In the rows, 128 means zero.
The rows of D fall into several groups, and each row is roughly a mix of its group's hidden directions.
D, 78 rows:
[[ 99 109 118 130 115 106  74 143 118 119]
 [165 114 112 122 141 129 181 112 119 140]
 [158 126 129 124 112 108 167 106 169 135]
 [120 168 116 113 168 101 131 136 137 101]
 [154 165 120 128 146 134 174 133 152 139]
 [150 124 142 133 101 146 165 162 156 143]
 [120 135 113 146 113  74 105 122 154 145]
 [135 144 119 129 152 133 137 186 157 136]
 [160 142 125 116 118 118 170 111 168 135]
 [139 147 111 139 176 128 144 160 152 110]
 [153 138 135 130 129 126 179  95 149 149]
 [121 132 144 153 129 111 135 159 182 140]
 [110 113 160 135 128 115  84 118  93 143]
 [126 115 130 130 113 130 143 157 125  66]
 [143 145 128 131 108 114 123 162 168 166]
 [110 170 103 139 145 103 103 150 142 111]
 [134 135 114 128 164 137 120 112 130 186]
 [119 100 150 115 104 136 116 104  80 116]
 [124 145 153 117 154  74 111 111 124 122]
 [120 116 140 132 128 108  91  76 114 146]
 [139 170 107 128 142 126 133 172 155 136]
 [ 96 106 123 127 109 109  74 134 122 121]
 [115 126 154 114 125 136 103 127  80  92]
 [150 107 153 128 117 136 167  88 129 148]
 [137 134 130 144 123 112 154 141 189 137]
 [135 143 112 127 180 143 125 162 138 152]
 [147  99 114 133 104  85 126 126 142 163]
 [143 144 110 111 136 150 131 187 138 137]
 [125 150 104 127 158 150 102 171 139 142]
 [ 96 119 133 146 155  89 103 150 127 107]
 [132 154 123 125 180 137 112 144 128 164]
 [132 115  93 140  98 131 141 120 167 161]
 [129 152 117 126 143 122 170  83 151 125]
 [126 119 139 131 115 145  93  83 107 159]
 [114 164 100 124 145 126 106 171 140 114]
 [124 124 163 113 145 130 114 121  75 106]
 [116 100 106 129 128 126 104  84  93 115]
 [138 147 119 133 148 123 146 178 167 130]
 [109 137 111 128 159  94 101  88 128 114]
 [128 101 126 119 116 140 108  97  74 128]
 [135 151  96 149 150 117 133  95 164 145]
 [130 144 151 121 177 127 120 132  94  99]
 [121 141 141 122 121 176 109 156  95 144]
 [ 97 139 116 128 157 130  83 119  95 118]
 [129 100 136 131  82 114 148  87 128 124]
 [153 110 155 123  88 156 139 126 115 159]
 [144 119 160 118 130 174 164 110 115 128]
 [147 146 102 116 121 163 169 150 145 119]
 [116 168  91 128 162 115 139 122 136 102]
 [133 146 126 124 147 131 135 191 152 132]
 [139 134 112 130 177 137 131 128 136 176]
 [123 123 123 127 127 133 105  70 106 157]
 [154  95 163 133  97 136 134 134 125 163]
 [142 115 111 144 116 112 173 122 172 135]
 [104 146  99 130 141 112  88 161 124 106]
 [108 149 104 126 166  98 108 103 136 106]
 [136  94 129 122 106 136 116  90  84 133]
 [144 138 163 141 113 129 160  98 155 154]
 [147 134 117 122 112 158 171 165 147 123]
 [103 157 111 142 132  99  87 151 138 114]
 [127 122 123 123 144 131 165  71 117 112]
 [135 145 137 132 145 113 152 170 148  88]
 [137 133 110 140 136 116 140  87 154 173]
 [133 146 111 121 138 137 162 177 142 102]
 [116 106 150 112 106 142 106 119  78 113]
 [124 125 141 134  98 107 138  94 123  78]
 [132 137 119 138 119 159 155 176 160 130]
 [136 127 113 130 191 148 128 147 111 118]
 [ 94 155 116 142 134 100  87 130 135 105]
 [147  83  97 104 137 136 146 130  97 127]
 [123 147 118 123 154 137 166  82 131 106]
 [125 119 157 142 138 154 113 137  81  99]
 [135 137 116 137 144 126 150 173 155  90]
 [130 105 140 130  85 108 151  86 133 137]
 [126 112 138 123 140 145 157  76 104 108]
 [119 119 138 136 130 104  93  75 126 146]
 [113 135 123 125 156  85 101  89 126 116]
 [129 124 119 134 111 162 105  82 126 160]]

One row of each group comes first, with its name. Which group is each row after those in?
[145 175 129 132 145 140 167 130 156 134] => W
[ 97 143 112 127 161 122  86 116 103 114] => L
[116 112 149 119  67 124 121 127 116 107] => R

[121 119 128 128 121 143  91  80 100 148] => L
[134 138 129 127 189 138 129 150 109 105] => R
[101 106 148 131  94 114  82 120 137 137] => W
[118 134 156 117 127 130 108 137  89  80] => R
[120 104 125 128 117 140 114  87  89  97] => R
[134 126 137 128 128 121 158 180 145  92] => R
[108 106 137 130 129 135 102 153  75 115] => L
[125 115 150 116 152 138 118 126  75  98] => R
[157 157 115  89 131 140 149  99 108 121] => L
